Every row has one hidden group. Groups can overlap: rows of different groups may look alike. Groups are numbered from 0 in the order they first appear among the rows asked about.
The table, row by row:
[ 29  -3   8  12  10 -13  10  -8]
[ 83  43  63 -31 -55  26 -27  33]
[ 26 -15   0  26   8 -20  17 -11]
[ -4   6 -55  -5  59  -4  -8 -31]
[-37  27 -24 -26  32  25 -37  13]
[ 28 -17  -1  22   9 -27  24  -2]
[ 47  55  55 -43 -63  63 -32  39]
[  1 -43 -14  47 -26  -4  49 -24]
[-27  -8  36 -23 -29  34 -23  36]
[-33  45  43 -21  -4  16 -22  55]
[ 36   4   3  10  21 -47  13   2]
[ -9  18  49 -39 -47  43 -45  41]
[ -8 -26  -8  45  15 -41  41   0]
[45 52 20  5 17 -6  5 11]
[-63 -21  29 -13  -6  13  -9  43]
[-49  17 -28 -59  24  32 -63  15]
[  8  28 -31 -13  29  11 -21 -41]
[49 39  9  1 16  6  2  0]
[ 13  14 -32 -11  27  10 -10 -52]
[-15 -14   2  43 -17 -52  26   8]
[ 43 -33 -13  16 -19   8  47 -33]
[ 52 -32 -10   8 -14  12  20 -49]
[-10  -1  34 -24 -28  37 -24  28]
[ -7   8  39 -45 -52  45 -52  34]
[-29  59  47 -41 -34  18 -49  70]
[-19 -37 -17  83 -13 -29  83 -18]
[-36 -12  22 -16 -31  39  -4  13]
[-22  21 -34  -4  33 -24  -8 -19]
[  6   9 -29 -10  28   3  -7 -45]
[-17   3 -52  -3  45  -7  -6 -36]
[ 23  -4   8  29  -1 -28  27  -8]
[-39  63  41 -36 -33  17 -43  63]
[  0 -34 -12  33 -20   4  52 -22]
[-14 -10  28 -17 -18  14 -11  27]
[-55  25 -27 -25  31  15 -31  16]
[ 59  70  70 -52 -70  59 -34  29]
[ -8 -45 -83  -8  70   5 -20 -63]
[-34 -52 -63  -2  63 -15 -13 -39]
[ 11  13 -49 -12  41   8 -14 -47]
[  8  -4  10  36   0 -32  34  -3]
[ 16  -2  32 -18 -10  20 -18  21]
[ 24 -27  -7  31   5 -37  31  -4]
[-26  15 -36   0  37 -21   0 -14]
[-24   1 -47   0  49 -31  -3 -20]
[  4  23   5  23  23 -43   9  20]
[-13  -8  37 -20 -24  36 -19  26]
[ 37 -63 -19  11 -12  13  22 -70]
[-70  19 -25 -29  26  23 -41   4]
[-21 -31  23 -14 -13  19 -17  32]
[-20  -6  31 -27 -37  22 -25  45]
More rows, each followed by its group:
[ -3   5 -45  -9  47   1 -15 -32] >> 0
[-41 -55 -70   4  83 -59   0 -16] >> 0
[-11 -47 -59  -8  55  -1 -13 -55] >> 0
[  7  22  18  28   4 -70  23  17] >> 1
[-23  36 -21 -70  -8  47 -59  18] >> 0
[  0 -29  -5  70 -25   2  70 -27] >> 2
[ 14 -22  -2  39  13 -55  36   1] >> 3
[ 27 -41 -15  18 -21   9  32 -43] >> 2
[-25   2  27 -34 -41  27 -33  37] >> 3
[  9   4  15  24   1 -49  25  12] >> 1
[  4 -11  -6  49 -27   0  59 -23] >> 2
[ -6 -36 -13  55  -8 -13  55 -17] >> 2
[ 15 -39  -9  41 -15   0  63 -28] >> 2
[ -4 -18   6  63   0 -45  39   7] >> 3
[-12  11 -39  -1  34  -3  -1 -25] >> 0
[ 13 -23  -3  17   3 -10  21 -15] >> 3
[-83  33  45 -32 -43  28 -29  83] >> 1
[-59  -5  24 -15 -32  29  -5  22] >> 2
[-28   8 -33   3  39 -26   1 -12] >> 0
[ 55  83  59 -55 -59  70 -39  31] >> 2
[ -5  37  19  27   2 -83  14  25] >> 1
[-43   0  25 -28 -36  24 -26  47] >> 3
[-45  49 -22 -83  11  52 -83  23] >> 0
[  3   7 -43  -6  43 -16  -4 -26] >> 0
[-13  -9   4  19 -22 -34  19   3] >> 4
[ 22 -13  14  37  -4 -36  43  -9] >> 3
[ 33 -13  -4  15   8 -14  13 -13] >> 3
[ 70  24  83 -49 -45  55 -47  59] >> 3
[  5 -24  13  59  -7 -63  45  -1] >> 3
[ 32  20   1   4  19 -23   6   6] >> 1
[  2  34 -37  -7  36   4 -12 -37] >> 0
[ 19 -49 -11  13  22 -18   8  -4] >> 1
[ 12 -70 -18  25 -11   7  29 -59] >> 2
[-47  31 -23 -63   7  31 -70  24] >> 0
[ 63  26   4 -22 -83  83  15 -83] >> 3
[ -1 -16  -4  34  13 -33  33  -6] >> 3
[ 20 -28   7  13 -16  -5   8 -10] >> 4
[-52 -20  26 -37 -39  33 -36  52] >> 3
[ 25  16  13   6  14 -25   3  10] >> 1
[ 21 -59 -16  14  -3  -2  11 -29] >> 3
[-32  13 -26 -47  25  49 -55   9] >> 0
[ -2   0  33 -19 -23  21 -16  19] >> 3
[ 17 -19  -8   9  -5 -19  12  -5] >> 4
[-18  10 -41  -4  52 -22  -2 -21] >> 0
[ 10  29  17  21   4 -39  16  14] >> 1
[18 -7 16 32 -2 -8 28 -7] >> 3
[-31  12  52 -33 -49  41 -28  49] >> 3
[ 41 -25   0  20   6  -8  18 -13] >> 3
[ 34  41  12   2  18 -11   4   4] >> 1
[ 31  32  11   7  20 -17   4   5] >> 1
[ 39  47  21   8  12 -12   7   8] >> 1
[-16 -83 -20  52  -9  -9  37 -34] >> 2
